In the data rows, the value 128 means zero.
Here are some points, each followed by its number:
[140 136 150 119 118 168 116 115  98 185 117 107  79 109  87 114 126 107
  97  95 154 111 100 111 127 110 114 115 130 105 109 145] 0
[110 125 128 123 125 155 150 114 118 192 114 141 119  87 141 132 119 123
 102 138 107 142 141 158 130 133 128 103 119 137 125 140] 1
[163 122 108 120 130 103 157 106 133 122 129 133 141  63 135  89 166 148
 116 158 139 160 145 189 136 114 150 150 131 115 123 126] 2
[112 124 130 140 163 133  84 147 104 113 111 128 127 115 100 142 131 100
 146 106 115  98 119 108  75 123  91  82 134 147 125 141] 3
[159 111 115 136 127  97 149 106 128 124 140 128 144  53 144  97 155 140
 121 156 147 174 133 183 133 131 148 140 125 116 127 133] 4
[137 130 142 136 157 142 102 127 149 185 173  65 166  49  97 154 101 105
 162 105 136 134 124 155 115 114 128 146 194 117 135 135] 5
[136 161 165  99 142 147 123  98  84 161 126  83 120 115 170 137  80 123
 132  91 129 184 141 124 121 125 134 122 128 134 128 154] 6
[ 71 158 137 108 138 143 142 162 128 157 119 147 158 189 148 126  89 125
 132 175  85 150 172 123 146 135 136 149 134 148 172 150] 7
[123  98 116 102 108 117 131  90 121 139 122 146 103 116 113 144 121 148
 129 130 131 127 129 164 100 148 124 125 123 152 128 121] 8
[137 128 107 102 131 122 109 106 117  81 110 164 129 125  96 150 170 152
 123 125 108 118 132 142  93 118 133 152 136 142 126 117] 9
[129 124 138 139 166 144 101 125 148 180 165  72 159  49 100 154  95 100
 171 115 138 127 117 162 115 126 116 151 180 113 140 132] 10
[121 131 123 126 126 149 160 107 117 184 115 141 111  88 133 130 125 122
  97 137 112 140 145 148 121 133 139 104 132 135 127 136] 11
[102  97 147 155  95 113 118 141 152 124 136 126 145 135 160 139 114 135
 152 118 165 117  91  90 144 160 103  91 114 133  92 117] 12
[158 127  95 146 126 102 129 106 153  67 130 140 178 182 147 169 133 149
 137 156  94 122 149 130 122 163 154 148 123 143  90  93] 13
[ 94 133 125 179 141 157 110 140  98 137 100 146 173 137 143 155 104 102
 137 137  85 128 135  85  93 151 115  87 145 161 110 105] 14
[108 131 108 176 139 154 135 140  92 153 136 135 161 121 116 123 106 114
 118 138 111  92 140 129  78 164 102 140 169 194 153  87] 15
[114 114 154 142 159 140 100 116 157 184 164  71 181  41  96 153  88  92
 177 112 133 127 119 169 100 130 116 146 190 136 144 137] 16
[106 141 151 121 143 106 150 176 134  93 124 159 134 202 155 115 136 149
 133 122 124 115 126 100 167  92 108  90 110  96 128 129] 17
[115 153 151 129 105 149 119 128 147 176 153  86 140 170 131 124 107  81
 142 124 100 125 151 118 125 127 149 173 179 127 135 128] 18
[107 138 145 126 134 144 105 138 127 155 136  84 141 165 133 149 109 105
 152 135  77 115 136 125 110 129 127 163 132 186 141 151] 19
[154 109 100 121 115 126 136 133 141 112 143 113 102 164 119 125 148 148
 137  90 163  77  97 113 134 126 115 160 119 123 116 104] 20
[123 149 127 128 148 115 117 166 108  76 110 150 137 168 155  99 147 135
 142 136 122 143 137  93 132 127 128 120 107 112 139 168] 21
[104 139 145 121 135 111 148 177 132  92 130 151 136 214 163 112 140 150
 145 116 126 106 125  98 160 100 112 104 111 100 125 126] 22
[121 143 150 123 116 130 143 102 105 158 125 130 104 118 144 131 120 124
 119 126 117 162 133 154 134 142 140 138 129 141 129 134] 23
[116 122 131 130 123 149 142 103 131 190 114 133 113  76 126 127 118 105
 108 134 113 130 128 164 122 124 123 101 125 144 127 144] 24
[139 149 132  93 116 101 142 110 100 134 123 123 109 149 117 106 151 174
 105 139 191 190 131  97 166 118 204 220 139  60 136 211] 25
[152  99 109 122 111 133 136 131 155 119 137 112 115 153 116 128 147 136
 153 105 160  64  92 118 123 122 102 166 126 138 122 101] 26
[133 156 125 155 140 167 127 128  99 192 170 125 122 137 132 127  81  86
 129  86 124  93 154  92 100 143 105 102 168 119 116  93] 27
[135 132 115 171 138 137 168 121  63 157 132 151 112 134 166 102 105 130
  91 143 169 145 142 105 132 149 100  95  95 107  93 110] 28
[134 115 116  99  99 105 126 117 129 104 143 150 115 145 160 106 146 163
 145 109 169 135 107 108 129 103 155 153 143 106 133 129] 29
[ 95 134 144  81  85 129 134 125 149 123 137 134 109 155 130 128 109 105
 129 144  82 133 167 179 128 136 115 118 129 165 154  75] 30
[143 129 108 156 120 102 128 110 141  65 132 139 177 178 150 161 133 149
 130 143 106 120 149 135 119 147 145 145 137 148  98  90] 31
[139 126 112 201 130 124 153 107  62 145 160 128 102 155 200  97 131 118
 122 112 132 122 122 117  86 152 108 102 118 147  83  87] 32
[163 137  82 102 121  74 124 127 131  69 154 158 140  99 140 103 110 154
 118 149 143 168 150 121 152 132 153 157 101 132 184 128] 33
[133 129 133 147  99 155 158 111 170 161 125 107 129  99  99 173 106  83
  86 150  87 116 126 170 156 123 100 125 116 154 127  62] 34
[102 135 104 148 123 144 141 154 123 165 143 165 120 144 116 126 136 110
  98 157  73  93 144 117 128 114 117 104 128 147 146 109] 35
[156 117 110 119 127  94 150 104 133 121 141 125 147  62 149 102 159 151
 127 159 133 175 144 187 136 132 154 151 121 122 124 125] 36
[105 145 145 108 124  78 105 141  88  84 130 153 140 183 154 113  95 137
 131 128 109 174 160 105 100 153 135 114 124 164 154 159] 37
[109 141 157 114 125 106 155 182 146  92 121 161 139 222 164 106 144 139
 133 132 129 117 124 106 163 102 112 102 111  90 119 128] 38
[148 151 136  89 123 109 143 101 106 126 123 134 114 139 111  99 162 173
  98 130 189 175 135 106 156 111 202 225 138  69 142 209] 39
[113  97  89 155 119 146 107 106 153 142 137 161 137  93 111 151 118 145
 131 116 176 126 111  95 132 147 148 104 149  68 112 108] 40
[ 83 127 130 183 144 155 113 140  98 140  97 152 164 140 151 148 122 111
 132 137  79 121 130  89  95 145 100  79 137 159 118 111] 41
[126 155 149 128 111 150 118 124 146 171 157  90 140 149 129 130 106  77
 143 115 104 117 138 117 123 122 144 172 182 130 136 121] 42
Which two points above are nearest to each new point? Their numbers follow each, nearest first.
[122 110 121 104  92 105 138 118 139 107 137 150 125 134 156 111 148 164
 141 121 172 139 102 110 127 115 153 157 146 111 135 125] 29 20
[135 148 140 125 154 136 109 142  85  80  98 150  98 171 131 106 155 146
 114  92 165 107 105  80 112 108 130 105 126 100 116 169] 21 17
[100 122 165 119 133 117 101 156 142  96  99 135 152 128 126 112 156 130
 152 126 148 132 106 109 120 105 127 121 112 136 126 176] 21 3
[118 117 164  97 119 165 121 109 132 176 122  88  69 121 106 125 148 111
 133  89 127 107 104 156 124  87 117 112 122 121 112 143] 0 24
[105  84 160 102 141 115  85 168 133 107 102 123 126 110  68 120 154 121
 160 109 150 101  93 124 102  89  96 118 104 135 127 173] 3 26
[154 117 129 145 121 124 134 154 167 102  89  99 101  57  56 151 126  91
  57 144  80 101 116 160 159 102  88  80  99 181 172  97] 34 24
[ 65  92 157 121 145 141 118 164 122 131  87 149 139 140 104 121 167 129
 173 140 116 106 123 134  98 121  91 120 105 155 132 157] 3 41
[103 120 156 114 135 119  92 145 143  87  92 128 146 123 120 119 145 133
 147 132 148 135 110 118 123 114 139 115 126 125 131 169] 21 3
[133 108 122  95  98 114 123 110 131 106 134 147 128 151 153 118 153 163
 144 113 163 127 107 110 125 116 157 152 138 105 112 116] 29 20
[121 155 152 102 102 128 133  92  88 134 135 119 100 117 148 113 114 128
 109 132 120 172 141 155 124 141 150 154 144 156 145 130] 23 6
[130 142 158 123 160 101 101 127 138  67  92 149 142 140 167 138 134 149
 134 141 133 171 130  83 167 122 172  97  75  84 100 203] 21 17
[135 118 127 160 159 118 122 128 124  94 102 144 102 121 118 161 141 143
 118 111 104 103 103 134 134 127  98  40  77 133 100 128] 3 12
[ 97 141 135  74  82 130 144 127 145 124 138 147  95 164 141 108 116 108
 122 152  80 155 173 174 126 132 117 112 133 155 166  90] 30 23
[122 147 137 116  98 133 145  96  95 158 139 128  98 131 158 117 123 122
 108 131 120 171 140 140 127 134 144 147 132 139 140 123] 23 11
[154 139 107 130 159 156  99 131  95 143 131 122  89 101 125 110 104 139
 104  82 142 106 108  82 118  91 139  97 119 125 149 158] 0 3
[104 101  89 150  93 137 126 133 152 128 153 148 155 159 157 148  79 132
 156 143 136 107 138 102 129 171 120 107 130 130 116  61] 12 31
[ 96 133 135 118 154 122 152 189  85 122 101 146 132 135 144  78 119 150
 123 137 148 135 140 113 139 124  99 119  99 148 189 162] 21 17
[127 113 151 150  98 155 158 116 173 174 121 105 133  88 111 160 115  85
 102 157  97 120 122 174 162 127  97 119 113 151 125  72] 34 24
[127 150 157 120 153 103  95 127 140  78 103 148 152 136 147 148 132 142
 144 139 129 172 131  92 159 125 167 103  87  84 107 194] 21 17
[133 138 152 110 149  99  84 122 147  67  96 142 156 141 154 150 126 147
 137 154 124 190 131  91 163 125 188 106  96  75  94 199] 21 37
[103 119 158 115 135 119 103 148 141  93  91 135 139 121 129 107 161 130
 132 122 138 125 115 110 124 108 135 106 114 128 124 181] 21 3
[149 130 149  95 143 142 168 140 117 173 140 128 100 134  97  96 149 141
 117  99 186  97 113 144 153  67 107 140 125  47 108 146] 0 20
